128 stands for zero in the data rows.
Some points, each followed by its number:
[129 141 151 144 150 119 151  99] 0
[ 99 128  90 127 102 106  97 148] 1
[126 123 106 104  99 126 109 160] 2
[144 115 154 129 133 141 129 123] 3
[117  86 186 134 144 176  98 102] 4
[ 88 139  81 146 122  85 114 126] 5
[128 124 125 128 128 126 128 138] 6
[136  18 204  82  89 242  35 167] 7
[120 143 104 139 131 109 134 130] 8
[220 113 201 116 122 199 172 121] 9
[135 160 110 140 145 108 151 112] 10
[148 150 128 119 129 125 159 137] 11
[ 96 139 112 143 131 104 116 122] 12
[132 110 171 129 137 156 129 106] 13
[ 95 137 128 143 150 112 123 104] 14
[ 64 122  90 137 144  94  91 119] 15
[168 108 166 117 118 170 142 129] 16
[211  98 206 114 120 199 167 126] 17
[156 148 122 129 137 126 167 136] 18
[156  86 162  97 101 183  94 154] 19
[ 68  84 147 129 125 132  75 119] 20
[ 94 140  76 122 114 101  99 146] 21
[143 125 149 112 131 145 136 122] 22
[136 175  55 132 118  70 160 149] 23
[ 77  68 143 115 120 148  54 134] 24
[ 64  98 101 125 114 107  50 153] 25
[130 178  95 149 146  83 172 110] 26
[132  83 155 100  98 174  81 162] 27
[145 127 131 119 115 139 125 155] 28
[107 166  61 132 114  72 134 141] 29
[150 152 155 144 153 124 168  95] 30
[117 159  83 130 141  87 149 130] 31
[ 93 113 129 128 131 131  94 131] 32
[194 110 186 120 132 191 170 128] 33
[129 123  98 113 107 124 115 161] 34
[ 93  77 127 112 103 150  48 154] 35
[124 121 114 116 114 129 110 143] 36
[123 114 119 117 114 124 106 151] 37
[ 77 150  67 140 129  77 119 131] 38
[171 126 164 132 136 152 163 127] 39
[126 115 167 136 135 143 116 107] 40
[ 93 107 111 131 126 129  82 134] 41
[115 136  85 118 106 106 110 156] 42
[124 117 126 124 128 126 109 133] 43
[103  84 163 121 114 158  82 129] 44
[140 114  95 104  90 135 108 172] 45
[152 167 123 148 155 105 165 115] 46
[100 143 135 152 147 101 132  92] 47
[161 138 132 117 122 128 143 145] 48
[ 90 148  87 135 119  88 114 139] 49
[117  98 175 128 145 150 110 100] 50
[159 152 171 157 163 136 176  93] 51
[130 155  97 138 135 101 156 122] 52
[136 141 153 138 148 124 157  91] 53
[112 143  76 121 107  93 116 158] 54
[154 148 125 127 137 126 157 122] 55
[100 132  85 117 114  97 100 145] 56
[114 127 102 115 116 121 115 139] 57
[103 129  74 126 115 102 107 168] 58
[132 131 106 123 118 117 133 147] 59
[124 138 155 147 152 114 147  84] 60
[162 120 159 123 122 155 142 135] 61
[160 130 131 120 115 144 138 140] 62
[133 124 152 135 151 137 139 103] 63
[102 178  79 158 150  64 164 101] 64
[112 113  99 114 110 118  93 154] 65
[ 79  76 159 123 110 155  56 139] 66
[125  97 173 136 133 163 110 114] 67
[141 121 138 116 120 142 124 144] 68
[142 155 107 141 133 107 167 119] 69
[155 149 119 132 128 131 169 127] 70
[163 123 174 125 140 156 146 116] 71
[137 142 107 123 120 117 146 128] 72
[135 128 108 117 109 134 114 157] 73
[117 137 128 137 133 112 140 115] 74
[ 68 149  59 141 126  77 110 130] 75
[ 96 180  60 159 148  58 151 105] 76
[122 139 117 134 129 108 126 126] 77
[165  65 224 108 134 208  94 124] 78
[166 151 122 126 124 135 173 137] 79
[139 135  98 124 116 122 141 142] 80
[133 151  81 124 119 106 146 141] 81
[132 107 148 116 115 145 116 136] 82
[104 164  40 129 114  71 125 161] 83
[ 87 162  61 139 131  72 132 135] 84
[180 139 181 140 145 151 179 101] 85
[141   6 224  73  90 255  27 174] 86
[197 121 197 121 131 185 166 115] 87
[123 103 125 115 103 150  92 147] 88
[112 102 139 122 122 149 108 129] 89
[167 100 141 110 108 173 121 156] 90
[145  72 177 107 107 182  92 149] 91
[ 99 131  82 124 126  85 107 143] 92
[144 150 114 137 120 120 135 133] 93
[131 136  93 123 122 114 130 150] 94
[139 159 116 139 128 101 155 120] 95
[134 136 122 129 134 115 134 127] 96
[145 170 108 158 145  99 176  96] 97
[102  89 162 128 135 157  82 120] 98
[ 89  92 123 117 115 138  73 147] 99
[113 145  89 131 128  93 128 134] 100
[144 107 193 133 135 173 134 100] 101
[116 168  76 135 127  83 142 143] 102
[108 131 106 124 133 113 120 124] 103
[113 150  88 134 117  97 128 148] 104
[159 175 143 158 158 112 203  86] 105
[ 83  79 161 118 131 156  61 126] 106
[106 159  65 136 127  75 135 143] 107
[147 127 104 109 105 142 129 154] 108
[126 114 162 131 140 148 122 112] 109
[170  80 210 107 119 192 109 132] 110
[ 89 152 125 163 164  84 139  75] 111
[118 129 151 134 138 138 131 104] 112
[135 152 145 149 156 129 154  94] 113
[126 109 114 110 105 144  97 157] 114
[166 150 141 125 120 139 166 133] 115
[130 125 116 122 120 128 128 136] 116
[ 93 164  73 139 135  76 139 122] 117
[151 154 122 122 132 128 154 133] 118
[111 130 143 135 133 127 124 107] 119
[179 191 121 151 145 106 207 111] 120
[159 167 161 151 167 116 197  73] 121
[134 129 120 123 117 131 129 149] 122
[111  79 174 133 129 164  87 116] 123
[ 86 143  90 131 128  81 112 135] 124
[159 156 155 145 155 119 192  84] 125
[117 135 118 134 136 114 122 120] 126
[104 170  97 159 158  83 158  91] 127
[156 159 132 147 137 119 164 113] 128
[120 115 118 118 118 130 102 146] 129
[ 94 117  59 102  93 115  70 178] 130
[ 79 162  47 138 125  70 124 139] 131
[153 165 128 143 152 106 183 102] 132
[148 145 132 127 130 132 164 122] 133
[123 138 115 133 140 132 137 126] 134
[132 100 178 118 133 180 107 119] 135
[108 133 115 127 136 112 127 123] 136
[128 115 131 110 118 154 108 150] 137
[121 149  79 126 125  89 146 134] 138
[118 130 183 162 176 135 141  70] 139
[113 121 156 140 146 131 131 102] 140
[101 115 161 146 142 141 107  97] 141
[157 158 131 139 132 118 161 125] 142
[141 107 150 116 115 156 111 148] 143
[152 137 138 124 121 145 139 141] 144
[188  99 177 102 119 182 141 142] 145
[180 149 151 129 133 142 182 118] 146
Which two points above are nearest to each new point, looking only along the 3 directions in which the numbered points spread most? Their numbers follow each, smallest number first.
[115 148 135 155 151  98 147 102] 0 47
[154 167 154 154 165 124 187  88] 121 125
[142 115 162 130 132 149 131 120] 3 22
[133 181  76 144 142  77 169 121] 26 31
[145  73 180 103 115 183 101 143] 19 91
[164 135 175 135 148 148 164 103] 71 85
[ 95 141  83 127 128  89 116 138] 49 92
[ 93  97 109 119 113 130  74 153] 41 99
[141 114 121 117 109 142 122 148] 28 68
[108 120 125 135 125 121 110 135] 43 103
[ 77  72 123  99 100 151  41 154] 24 35
[132 182  51 130 118  79 169 152] 23 102
[160 143 170 143 152 140 169  95] 30 51
[186 120 185 133 142 176 166 106] 33 87
[175 132 160 121 138 153 162 122] 39 71
[106 115 145 133 135 124 108 111] 119 141
[ 77  61 127 107  91 165  27 168] 24 35
[113 125 104 124 119 117 105 143] 36 57
[123 161 114 141 137 100 155 109] 10 95
[179 181 146 149 160 114 220  86] 105 121
[167 140 173 142 151 149 167 101] 51 85
[102 131 135 142 143 113 124 104] 14 119
[112 126 108 126 119 120 112 139] 36 57
[ 87  92 110 114 112 134  71 158] 35 99
[114 134 107 115 125 119 118 145] 36 57
[154 151 124 127 132 116 164 116] 55 142
[118 169  83 133 134  82 157 126] 31 102
[134 109 148 118 122 146 118 121] 3 82
[177  94 187 105 111 182 134 144] 16 145
[137 115 166 126 137 164 125 116] 13 109
[135 178 100 153 157  80 170 102] 26 97
[173 144 128 119 113 131 171 145] 79 115
[110  85 161 125 114 155  84 141] 44 98
[ 84  68 131 109 106 153  47 150] 24 35
[135 187  78 147 140  75 172 114] 26 64
[ 91  97 117 114 112 135  79 145] 41 99
[118 123  87 116 114 109 117 157] 34 42
[136 132 152 138 142 131 146 114] 63 112
[135 120  82 105  81 125 114 177] 2 45
[103  78 122  99 112 155  62 160] 35 99
[ 98 147 129 157 155 107 135  98] 14 47
[116 118 132 120 129 127 110 124] 6 43
[140  95 163 114 112 155 101 139] 82 143
[138   0 233  75  84 245  27 167] 7 86
[156 143 143 135 139 131 153 116] 55 133
[ 92 144  99 134 138  98 120 128] 12 124
[139 129 105 109 114 130 117 155] 34 73
[120 147 108 133 129 107 143 118] 8 77
[125 136  95 120 122 112 133 139] 59 94
[ 87 159  84 147 141  84 130 117] 5 117
[116 136 128 149 150 101 150  95] 47 74
[142 101 177 111 116 166 125 131] 16 135
[105 154  98 140 128  94 125 127] 8 100
[212 102 209 109 134 200 163 134] 9 17
[ 84  64 139 101 106 153  45 154] 24 35
[139 153 120 140 154 109 156 107] 10 46
[114 108 161 141 129 131 100 106] 40 141
[ 87 162  61 142 135  64 129 137] 84 131
[167 111 199 120 141 177 140 104] 71 101
[ 96 107 135 124 120 130  94 130] 32 41
[146 176  92 144 140  90 173 123] 26 69
[114 150 105 146 141  96 134 116] 8 77
[141  83 187 118 134 178 107 121] 67 135
